In the rows, 128 means zero.
Rotation paths and how fast each direction turns (degrees per step):
Each turn is a multiple of 5 degrees from 10 to 175, or 0.
Each row of a path follows its step; steps can be skipped.
Path 1:
step 0: [132 138 124 122 121 132 126 133 139 130 126 133 133 151 132 121 123 124
 125 131 116 134 126 142 131 135 114 136 128 126 115 131 129 125 126 123
 143 125 127 125 137 118 128 133 137 128 121 122 136 143 130 127 135]
step 1: [134 121 135 119 133 134 130 127 128 132 120 113 114 132 131 133 126 134
 147 129 132 134 121 118 133 130 143 125 130 131 125 142 129 122 140 136
 128 128 130 133 134 122 129 139 137 131 132 131 143 139 116 128 125]
step 9: [130 127 132 129 115 140 131 124 119 129 134 124 123 124 120 129 132 131
 146 122 120 125 123 140 126 129 140 137 132 103 122 123 130 122 127 134
 121 140 122 124 135 122 136 138 128 137 122 129 125 128 122 129 140]
step 10: [121 140 118 121 132 132 143 138 135 132 135 124 126 130 127 129 107 130
 128 123 131 131 114 124 112 136 129 126 129 131 129 126 139 129 132 108
 123 129 114 128 127 120 132 130 120 129 129 116 130 128 121 131 122]
step 11: [130 151 127 109 120 134 126 117 130 123 127 108 135 135 120 134 139 134
 129 134 126 119 131 124 127 125 132 131 124 117 116 128 130 130 127 128
 139 135 130 129 127 143 136 137 120 133 129 132 128 129 124 130 128]
step 12: [145 129 128 131 120 130 139 137 132 142 145 121 128 132 135 123 122 133
 142 127 125 135 123 137 122 132 135 148 137 121 121 127 123 140 128 136
 123 127 114 129 133 126 121 130 118 127 135 126 132 126 132 123 134]
step 16: [121 123 137 115 124 124 118 134 119 124 114 113 123 128 127 123 133 131
 118 133 122 125 118 118 118 122 123 121 122 125 131 127 122 125 145 125
 135 137 129 125 145 122 130 135 138 135 123 127 141 132 118 127 129]
step 17: [134 134 124 133 124 128 128 126 118 132 125 119 123 132 130 126 117 115
 137 145 108 125 125 131 124 118 136 135 145 130 126 132 125 131 121 123
 121 128 133 134 125 117 138 122 129 121 123 129 124 146 121 122 132]
step 20: [133 150 118 131 136 127 129 135 120 137 129 123 127 128 125 137 125 120
 130 120 122 123 142 143 133 126 144 128 135 123 132 136 120 129 128 131
 122 129 118 137 125 119 129 122 118 120 129 131 125 148 131 131 121]
step 24: [126 130 126 134 118 135 129 124 122 122 136 128 126 135 130 113 122 134
 132 118 118 112 113 119 126 128 134 129 137 131 125 118 123 120 127 133
 127 130 124 120 129 124 132 140 129 136 131 118 138 111 108 126 133]
[128 129 128 129 129 127 125 128 124 130 129 134 127 125 126 129 127 126
 126 131 127 130 127 129 130 125 128 122 129 129 129 129 127 126 127 131
 128 131 126 129 130 127 129 125 129 123 130 134 128 130 126 132 129] : 25
[131 128 127 128 130 127 123 129 124 127 129 129 133 128 125 130 131 128
 129 125 128 131 128 128 129 128 128 132 132 131 127 131 130 124 128 128
 130 131 128 128 128 129 133 131 130 129 126 127 123 126 126 126 127] : 170
[128 128 128 125 131 129 130 130 124 129 129 126 125 128 132 129 127 126
 127 125 125 127 127 128 127 125 123 132 129 128 129 132 125 124 131 128
 132 124 134 127 129 128 126 126 128 127 129 130 128 131 130 129 129] : 20
[131 128 127 127 127 126 126 133 130 130 126 131 130 129 129 131 124 127
 126 127 134 127 130 132 124 131 126 130 128 129 126 128 126 126 127 125
 122 126 128 128 129 125 130 128 125 126 128 128 125 129 129 130 129] : 140
